Each row is where one point has got to under a steady rotation. How many ticks took it there?
The counts run from 0 to 549.
[126 155 161 135 141 111 119 166 146 159 135 129 106 131 130 178 154  98
 150 109 146 137 140 136 102 138 155 112 183 133 137  87 122  94 176 184
 160 116  98 142 122 135 137 178 185 105 115 148  97 131 177 124 127  92
 135 192 140 168 145 155 108 132  69 109 117 143 140 123 147 130 115] => 57
[114 142 129 149  94 151 135 108 134 153 109 110 121  89 147 114 126 110
 137 147 110 139  84 135 158 172 163 140 120  50 163 132 133 142 177 129
 144 156 124 112 129 126 106 130  96 124 127 109 136 140 104  92  95 137
 117 170 127 123 151  55 129 113 129 136 175 195 152 163 156 149 137] => 42
[127 157 145 107 118 122 111 159 118 146 149 160 152  90 148  92 147 118
 119 149  86 150 159 154 108 120 113 125 128  98 111 143  97  95 181 144
 100 143  84 188 105 163 118 116 155 129  99 164 120 118 165 116  88 149
 156 163 154 137 152  87 155 153 149 100 149 129 155 143 140 163 144] => 276
[116 146  83 131  77 124 115 122 133  83 120 127 130 102 166 146 145  79
 171 121 150 156  52 128 125 157 111 115 136 117 145 126 107  91 139 177
 114 113 147 105 117 114 151 162 119  90 116 165 174 161 157  84 102 122
 160 137  85 138 130  90 109 107 120 115 130 187 134 127 137 141 136] => 491
[145 143 100 122 105 109 165 110  74 150 145 109 126  92  68 122 161 135
 102 123 173 107 156 128 159 120 142 144 137 150  96 145  95  81 116 157
 125 117  90  74 151 125 156 152  91 117 150 121 110 152 161 126 132 120
 152 106 138 131 113 156  94 150 142 168 103 115 118 124  77 102 108] => 316
[135 136  87 114 131 154 165  86 120 105 133 142 118  75 122 116 152 140
 145 146  97 104  94  96 159  83 101 145  98 116 104 178  98 118 134  63
  91 155 128 132 114 160 118  70  86 118 125 197 144 135 133 127 104 163
 157 122  70 127 103 138 116 141 152 143 148 108 133 112  91 123 134] => 328
[124 138 131 135 127 164 156  97 130 165 116 102 124  76 142 107 183 114
 122 141  91 145 122 148 189 148 188 153 119  92 120 144 131 104 170 112
 141 174 112  87 127 137  92 131  84 105 118 131 118 155 111  96 114 133
 113 161 151 123 150  81 142 132 135 137 180 180 116 163 115 133 135] => 40
[109  57 139 154 127 165 118  61 147 132  78 147 147 157 164 122 165 139
 169 147 120 134  85 138 167  89 141 136 145 146 148 143 119 137  93 134
  75 107 168 118 138 175 135 118 151 127 109 128 169 117 147 107 158  95
 143 139 131 150 142 130 104 125  81 153 135 142  84 123 144 146 133] => 255
[153 113  95 117 136 126 164  72 155  83  95 104  98 155 129 157 101 125
 142 101 142 135 143  98 109  95  92 129  90 159 125 175 108  95  63  88
 106 122 146 113 130 104 147 111 131  91 153 137 148 119 120 115 131 131
 134 130 147 150  78 185 110 128 140 125 118  66  90 106  98 133 128] => 548
[164  99 123 135 135  81 131  89 164 124  95 123 145 147 203 114 161 114
 146 133 120 134 155 153  84 100 148 135  65 134 114 152 110 117 112 155
 177 137 170 131 152 100 131 133 149 142  99 142 126 126 108 111 157 143
 126 145 160 109 141 109 147 111 133 128 180 164 109 151 181 144 161] => 126
[111  79 129 105  92 149 144 127  91 153 131 121 132 148  75 137 125 112
  99 109 141 158 132 113 195 133 112 155 164 148 137 111 102 105 141 131
  81 116  90  98 150 160 127 136 119 121 136  62 130 113 188 134 115 115
 139 141 168 160 120 118 109 155 117 176 116 127 118 155  72 131 106] => 397
[154 110 144  87 170 153 163 135 118  95 110 113 135 145  99 102 116 160
 160 132 119 109 153 117  90 152 124 116  83 105  96 173 130 131 128  64
 163 143 145 117 148  69 138 104 100 185 120 143  99  99  97 141 158 133
 119 144 141 102 144 156 169 147 139 102 132  88 148 175 114  86 139] => 299
[125  85  87 132 108 152 123 117 124 147  94 135 146 151 147 166 140  84
 135 143 148 143  92 127 129 152 133 185  75 105 127 126 101 117  82 151
 117  98 115 117 188 116 165 123  95 140 137  87 148 123 158 117 114 127
 187 121  91 132 126 116  99 145 129 198 107 144 142 114 143 133 175] => 97
[152 118  92 159  94 115 171 131 108 108 128 102 136 128  71 120  55 136
 122 127 139 109 162 115 119 112 148  98 130 125 141 144  99  91  94 143
 130  86 136  72 183 114 171 149 127 123 191  84 110 100 108 120 170 137
 151  92 166 116 114 151  99 132 129 117 151 108  97 116 119 115 124] => 8
[145 167 106 117  80  76 133 128  93 157 117 124  75 141  82 118 139 142
  95  94 175 150 147  65 111  99 107 133 158 125 158 151 120  94 102 139
 104 149 101 106 122  99 130 154 101 111 153 130 145 118 124 144 140 152
 129  62 107 113  61 100  92 123 181 130 123 110 107 100 114 158 108] => 236
[117 162 119 119 137 145 124 180 109 150 146 150 105 145  73 156 117 165
 137 152 117 116 146  88 125 109 150 144 131 121 111 172 143 155 160  97
 128 162  72 104 166  98 120  88 135 207 101 140  83  67 107 194 163 141
 114 144 122 122 131 111 146 158 127 136 142 107 141 127 120 117 118] => 222
[155 109  95 134 126  98 155 148 105 133 106 122 136 125  84 113 137 168
 125 124 157  99 172 126  98 128 116  97 142 164 112 142 113 114  81 156
 122 118  99  82 152 117 176 154 145 171 159 121 100 100 153 144 205 127
 172 102 121 124 131 169 114 126 129 141 141 104 128 101  90  77  74] => 312
[144 125  91 131 154 141 148  77 146  89  94 102  86 144 122 149 116 152
 133 118 140 134 141 110 119 104  99 124  83 153 101 194 120  89  72  84
 101 130 129 109 133  95 146 110 118 110 156 135 139 124 106 112 134 128
 109 118 141 142  88 175 137 134 151 131 114  63  95  93  85 125 136] => 549
[132 104 141 149 189 163 112 144 162 139  90 139 120 166 131 159 160  94
 136 140 108 135 124 160 111 127 138 145 119 114 115 119 126 113 176 157
 139  99 137 185 157 129 129  98 144 132  88 128 131 121 142 140  95 113
 142 150 111 126 150 186 183  84  69 148 131 163 117 121 158  92 149] => 506
[132 130 146 170 157 130 102 132 131 178 119 137 123 116 123 127 165 106
 132 149 130 118 101 167 105 154 165 133 147  75 135  99 105 133 186 175
 155 112 154 172 155 160 110 122 114 148  89 133 136 130 151 122  91 139
 148 130  77 105 137 135 129  81 115 163 122 203 146 123 177 123 127] => 201
[ 98 139 145 113 159 137 108 134  61 104 121 124 104 145 102 115 193 155
 171 125 161 127 118 100 127 126 101 122 172 143  90 162 117 129 129 104
  96 153 159  82 120  90 117 140 117 159  96 187 138 110 152 159 166 110
 106 123 110 135 113 121 125 136 148 117  62 116 130 154  96 106  96] => 79
[159  99  73 119 123 149 163 127 136 113 105 133 156 109 133 124 117 109
 132 123  71 151 127 109 151 127 112 141  73 126 104 158  97  83 100 122
  78 125 123 134 161 135 153  71  86 128 139 125 165 106 137 116 126 175
 186  71 138 129 121  94 143 138 160 112 137 117 135 142  93 152 152] => 405
[108 114 166 115 115 119 126 106  81 164 156 130 112 127  83 116 149 176
 162 130 152 104 164  97 147 112 164 111 172 161 113 141  81 153 111 128
  95 132 126  84 135 142 117 138 145 182 115 138 100 113 147 153 171 110
 118 148 148 143 127 118  63 158 146 142  88  97 142 172 115 145 102] => 1
[155  78  81 116 127 171 144 140 150 120  73 117 150 146 124 157 101 113
 122 131 104 155 110 122 137 151 114 147  60 116 110 158 119  91  71 127
  90 105 113 112 179 106 178  88  85 145 139  77 145 108 134 113 120 144
 171 101 123 132 129 135 147 125 129 142 155 114 136 113 113 115 166] => 403
[129 147  99 114 149 168 141  82 116 135 136 143 114  71 124 129 179 146
 142 165 115  98  84 115 149 103 134 154 110 111  93 184 106 134 123  78
  81 155 115 126 113 148 117  82  96 130 110 189 138 159 147 123 106 141
 151 136  69 125 121 140 114 145 150 157 112 104 143  98 106 121 128] => 329
[130  94 110 147 110 123 140 114 140 123 105 103 138 143  76 138 101 147
 149 144 173 100 170 123 118 128 172 103 143 148 122 126  95 109  80 150
 123  73 132  56 175  98 168 168 137 148 146  92 104 123 128 116 178 101
 140 131 152 121 128 169  80 125  96 140 117 106 105 120 136 110 124] => 6
[146 177 142 136 141 105 123 173 127 146 139 123  62 135  84 164 120 147
 119  88  90 140 165  98 113  92 135 104 184 142 144 126 140  97 160 168
 135 148  93 140 120 142 137 114 176 117 134 159 133  90 125 147 153 125
 115  98 158 152 121 115 155 119  94  67 148 118 116 103 122 139  91] => 366
[156 145 158 112 137 126 137 154  92 129  95 137 118 170 122  96 148 130
 126  86 112 149 158  88  90 128  97 139 106  71 142 151 143  96 145  78
 141 168 166 150 147  89 116 111  95 130 121 149 134  70 110 146 144 162
 135  83 125 107 106  92 122 155 168  90 143 103 125 175 129 145 124] => 379
[131 149 110 172 127 150 163 101 115 129 112 100 105  70 116  99 126 124
 103 142  69 140 112 142 190 121 170 128 122  86 141 163 149 103 160 141
 149 159 128 107 129 143 112 116 104 106 149 121 148 137  86  92 118 147
 109 114 158 119 143  87 166 125 138 121 198 179  89 130  98 117 115] => 38
[111 131 135 171 158 119 111 156  64  89 100 123 118 154 131 115 117 129
 122 126 131 135 149 137 111 109  71 103 129 142 131 158 133 116  86 146
 129 106 114 104 154 113 150 121 165 141 167  99 155  62 153 150 189 105
 143  95 165 161 132 128 133 169 152 134 100 106  94 108  88  90 110] => 391
[112 105 145 145 159 133 121 142  92  84  81 137 143 178 156 118 152 121
 163 117 155 142 136 131  96 116  83 111 126 155 114 142 124 114  79 138
 126  95 154  99 152 103 148 153 180 134 132 127 139  79 166 140 180  88
 151 143 155 162 133 158 108 165 119 134  95 101  96 123 107  96 121] => 389
[140 154 164 108 127 119 123  69  74 154 108 124 110 135 133 113 199 149
 156 117 197  96 108 112 119 136 120 154 130  75 141 159 122 114 107 118
 152 138 137 106  94 117 140 163  99  99 130 158 131 175 147  94 134 102
 138  99  96 116 116 157  61 154 147 143  99 116 132 128 152 113 145] => 463
[131 102 116 135 106 111 130 161 113 117 116 163 158 180  89 128  96 126
 131 139 136  98 150  94  99  75 118 139 124 120 146 130 107 119 131 132
 118  74 136 133 194 118 178 120 150 163 123 113 117  54 149 163 158 151
 180  97 111 106 121 154 119 146  94 134 144 112 111 121 164 129 146] => 534
[ 95 138 171 126 148 146 104 148  54 135 152 141 132 115  97  90 142 164
 159 163 155  96 134 133 114 156 151 122 130  83 108 150 100 157 145 116
 130 136 128 105 139 118 112 127 111 190 114 137  99 115 153 144 151 121
 132 142 112 109 153 105  88 180 179 141  85 114 172 177 132 116 137] => 304
[134 163 113 154 171 129 128  87 114 127 113 145 104  72 166 114 156 158
 130 163 109 108 107 149 103 100 109 120 102 111 117 198 117 116  83 112
 104 151 102 150  98 164 127  92 136 133 160 169 144 136 134 109 141 127
 166  89  87 143 121 146 127 150 182 143 133  96 124  66 123 123 124] => 24
[136 101 100 166 124 178 165 146 133 137  76 137 150 119 149 122 106 103
 142 120  67 130  94 137 137 143 136 123 117  90 158 119 164 124 104 115
 126 125 124 106 166 150 141  95 119 134 160  93 159  77 124 124 176 132
 180 111 126 141 155  92 116 144 107 133 201 161 119 118 117 111  98] => 482
[177 146 128 110 170 123 146 175 154 146  91 109  93 148  66 157 143 134
 102  92 117 135 164 110 119 131 130 125 150 127 131 124 161  80 172 147
 147 136  76 154 133 111 155 132 147 120 128 134 106 110 135 144 132 123
 129 117 135 128 130 187 189 109  65 105 169 118 121 111 109  75 106] => 62
[150 127  97 135 129 126 155  86 136  82  94 162 135 117 161 120  98 125
 150 141 135 102 102 124  87  89  90 130  79  98 146 172 119 111  91  96
 115 106 149 151 129 156 151  97 143 111 160 158 142 124 117 100 127 145
 199 119  86 128 112 168 108 152 148 134 162  93 129  83 136 126 146] => 21
[147 151 151 135 157 136 128 148 140 122 131 111 115 143 100 157  92 152
 135 135 115 105 188 132 112 113 155 132 108 124 121 159 135 109 137 151
 156 120  75 125 152 101 170 110 192 144 134 102  83  98 108 131 146 113
 112 143 185 138 153 168 166 171  87 102 159  91 121 108 151 112 171] => 140
[131 134 127 127 114 147 141  85 133  87 106 116 114 175 137 159 126  87
 129 117 176 141 121 102 120 115  95 158 104 111 143 154 114  85 116  91
 112 102 154 121 140  96 137 152 130  51 141 127 132 128 144 109  93 108
 131 157 126 142  90 179  83 155 128 155 101  95  84 104 125 140 164] => 242
[119 140 127 139 144  97 123 144 129  54 134  93  90 172 120 154  87 102
 178 103 132 135 131  96  93 128 112  93 101 155 125 140 113 121 136 153
 183 122 176 103 176  47 130 132 147 134 132 139 127  90 101 153 157 131
 106 139 148 144 129 105 152 112 130  90 106 147 121 169 134 126 138] => 521
